In the rows, zero is written as 128.
First come named turns, each shown by rows before and after it. For each pair of rows after them, which turns, in which order, take the first row to the second? The first pair is done for you.
J_274 (before => after):
[142 155 111 109 126 120 157 110  96  86 158  93 123 135 161] => [127 154 131 117 119 117 151 115 113  81 179  90 110 124 127]
[104 123 159 159 116 138 110 147 155 131 100 146 113 158  76] => [137 121 127 145 117 136 111 134 131 136  57 144 134 163 134]
[116 128 152 109 144 117 148 142 117 117 139 111 116 103 141] => [117 123 150 113 132 116 140 145 118 111 122 111 120 100 144]
[108 119 184 158 115  95 132  91 138 119 134 145  79 135  54] => [151 102 128 142  95  89 121  89 108  99  47 153 106 125 137]
J_267 (before => after):
[ 95 115 117  90 130 150  91 162 124  62 161  57 128  65 156] => [105 140 154  94 174  99 136  79 117  91 221 102  83 131 112]
[140 165  99 139 160 121 151 162 126 157 105 120 155 113 146] => [149 127  76 126 142  82 133 114 109 107  92 125 129 137 146]
[137  88 125 121 108  87 107 110 116  74 126 131  92 132 110] => [122 148 175 152 151 138 153 149 137 169 152 133 128 113  90]
[110 148 152 165 130 143 143 148 156 152 139 149 137 110  87] => [116 101 113 147  93 122  98 139 135  91 102 130 115 107 109]
J_938 (before => after):
[133 110 143 151 118 120 137  90 142 144 126 158 108 181  82] => [112  66 106 110 114 154  93 136 139 105 150  91 130 154 122]
[147 169 129 130 148 131 144 151 121 150 117 127 140  80 162] => [154 167 129 124 167 120 151 122 110 150 143 134 127 109 161]
[113 144 151 139 145 163 128 164 140 160 168 110 150 117 108] => [118 152 156 138 161 147 139 137 139 168 174 124 142 132 104]
[134 147 139 119 146 101 137 107 117 129 155 162  95 141 116] => [113 121 116 105 120 137 104 165 120  97 149 113 123  95 139]
J_472 (before => after):
[140 121 119 104 138 102 114  87 107 113 148 122 110 158 130] => [142 145 141 129 149 110 139  92 122 154 136 145 120 165 113]
[153 140 132 144 140 138 156 143 121 158  92 153 153 132 151] => [151 110 103 111 134 135 120 142 104 114 101 120 146 120 178]
[123  85 127 118 118 164 113 137 150 125 136 113 126 164 100] => [124  85 135 129 112 154 114 122 153 124 137 128 114 166  88]
[158 101 141 106 147 153 133 132 131 162 138 153 184 171 130] => [152  77 120  87 135 139 112 124 121 118 150 127 167 161 141]
J_756 (before => after):
[123 130 135 144 112 111 122 134 140 104 108 129 118 109 103] => [122 130 133 146 106 120 120 137 134 106 103 128 120 107 104]
[142 157 140 113 156 142 131 141 130 179 153 123 138 123 144] => [139 152 139 110 157 138 128 139 125 174 161 126 131 122 140]
[ 98 115 116 116 159 158 123 172 122 105 171 110 145  95 186] => [103 130 122 108 166 119 133 131 107  83 184 117 114  93 182]
[153  68  82 112  96 114 104 103 110  92  87 123 134 165 171] => [147  70  78 110  94 125  98 120 112  93  89 119 138 160 172]

(2 to 3 turns a pair)
[101 145 123 111 111 126  95 162 147  92 169  96 113  66 105] => [114 181 148 142 126 146 135 170 158 158 153 129 138  72  94]	J_472 then J_472
[154 178 109 124 136  19 144  84 130  86  91 175 109  70 193] => [144 204 135 153 160  94 179 156 166 173  83 175 167  66 189]	J_267 then J_756
[111 148 142 153 134 154 139 186 152 154 133 117 146  90 111] => [125 110  92 119 125 143 109 178 126 115 121  92 148  99 155]	J_938 then J_267
[120 182 152 168 130 137 155 164 147 183 127 162 148 108 102] => [148 182 147 154 148 119 165 121 127 187 126 181 142 149 123]	J_472 then J_938
[118 165 138 134 105 141 127 165 150 104  77  97 133  67 187] => [142 152 142 143 104  83 136  93 136  82  58 136  98 107 172]	J_938 then J_274 then J_274
[108 145 127 139 118 134 119 153 136 134 116 116 137  86 135] => [120 117 112  96 152 132 116 120 110 122 155 104 136 133 157]	J_267 then J_472 then J_938
[103 135 133 113 137 116 118 113 124 102 166 112  98 112 107] => [151 153 124 120 148 128 147 109 110 147 103 141 135 136 159]	J_472 then J_274 then J_274
[121  83  68  99 137 128 104 144 122 115 122  98 140 158 177] => [137 103  84 101 158 101 135  97 115 128 133 135 121 200 166]	J_938 then J_938
[151 176 129 166 117 131 163 131 128 181  59 153 146 118 164] => [169 119 102 125 129 112 144  76 111 146  82 154 128 192 176]	J_267 then J_756 then J_938
[134 114 133 155 143 148 144 118 131 166 104 154 146 178 126] => [111 101 146 151 146 144 133 115 142 151 141 144 124 180  94]	J_267 then J_938 then J_274
[152 188 138 168 110 107 158 144 114 146  35 167 142  80 172] => [ 70 144 152 120 127 152 101 203 145  98 188  77 129  50 123]	J_938 then J_274 then J_267
[152 104  79 116 104 129 108 116 104  82  90 132 135 101 178] => [160 138 105 156  98 121 130 121 121 120  56 167 139  96 161]	J_938 then J_267 then J_267
[111 139 128 124 119 158 120 177 136 130 119  98 167  53 151] => [109 168 140  99 158 129 139 143 118 129 176  94 139  59 151]	J_756 then J_274 then J_274
[ 97 149 155  96 178 115 143 161 153 174 221 146 117  96  73] => [ 91 122 120  92 144 148 104 220 158 151 169 114 149  50 110]	J_267 then J_267 then J_267
[193 111 144 119 148 107 160 107 147 188  55 214 160 170 132] => [152  21  90  61 118 143  71 164 143  97 103 124 171 144 156]	J_756 then J_472
[117 126 140 111 156 161 144 162 145 169 174 121 128 157 117] => [122  85 100  89 118 118 102 139 125  85 154 107  97 142 133]	J_267 then J_756
[147 149 131 145 111  89 140 113 126 123 112 148 106 105 120] => [115 130 140 117 132 116 134 127 135 124 187 117 101 115  97]	J_472 then J_938 then J_274
[106  87 124 100 124 135 105 124 122  91 172  98 120 143 116] => [115  90 136 111 118 109 115  92 121  98 168 124 100 164 100]	J_938 then J_267 then J_938
[127 137 142 139 100  82 135  88 131  95 124 157  76 116  90] => [115 102 131 148  88 169 115 172 166 135  98 134 146 123 102]	J_756 then J_756 then J_756
[125 135 138 167  89 107 123 148 161 134  33 164 143  72 123] => [120 157 160 170 108 110 150 143 168 165  52 175 150  73 109]	J_267 then J_267
[149 115 107 115 132 124 137  96 118 140 145 125 106 148 158] => [143 101  95 125 111 120 123 107 121 130 113 126 110 126 161]	J_267 then J_938 then J_267
[105  53 141 149  98 157 112 135 175 134 125 176 127 216  34] => [131  48 110  92 152 173 127 117 137 142 156 155 155 253 106]	J_938 then J_274 then J_274
[160 108 112 106 165 118 106 108 116 150 152 122  79 216 119] => [120 135 148 141 142 170 108 186 164 177 156 109 105 145  64]	J_274 then J_267
[143 153 134 163 112 150 139 154 138 163  75 144 154 108 144] => [116 108 103 114 107 147  88 160 128  91 129  90 137  99 156]	J_472 then J_267 then J_938
[139  81 126 130 135 162 113 160 166 143 125 136 173 157 137] => [150  81 100 102 144 113 101 112 134 100 151 129 138 171 156]	J_472 then J_756 then J_274
[117  99 147 120 148 136 140  91 109 108 174 132  82 136 114] => [143 110 113 125 142 165 134 134  92 129 102 127 137 106 186]	J_938 then J_274
[125 180 152 125 141  78 152  90 119 123 160 143  87 120  91] => [122 194 156 156 108  89 138 128 142 131 124 149 102  73  82]	J_938 then J_938
[145 170 123 125 119 101 135 133 112 157 123 124 169  77 156] => [155 154 121 141 101 100 139 112 118 169  84 155 170 110 146]	J_267 then J_472 then J_756
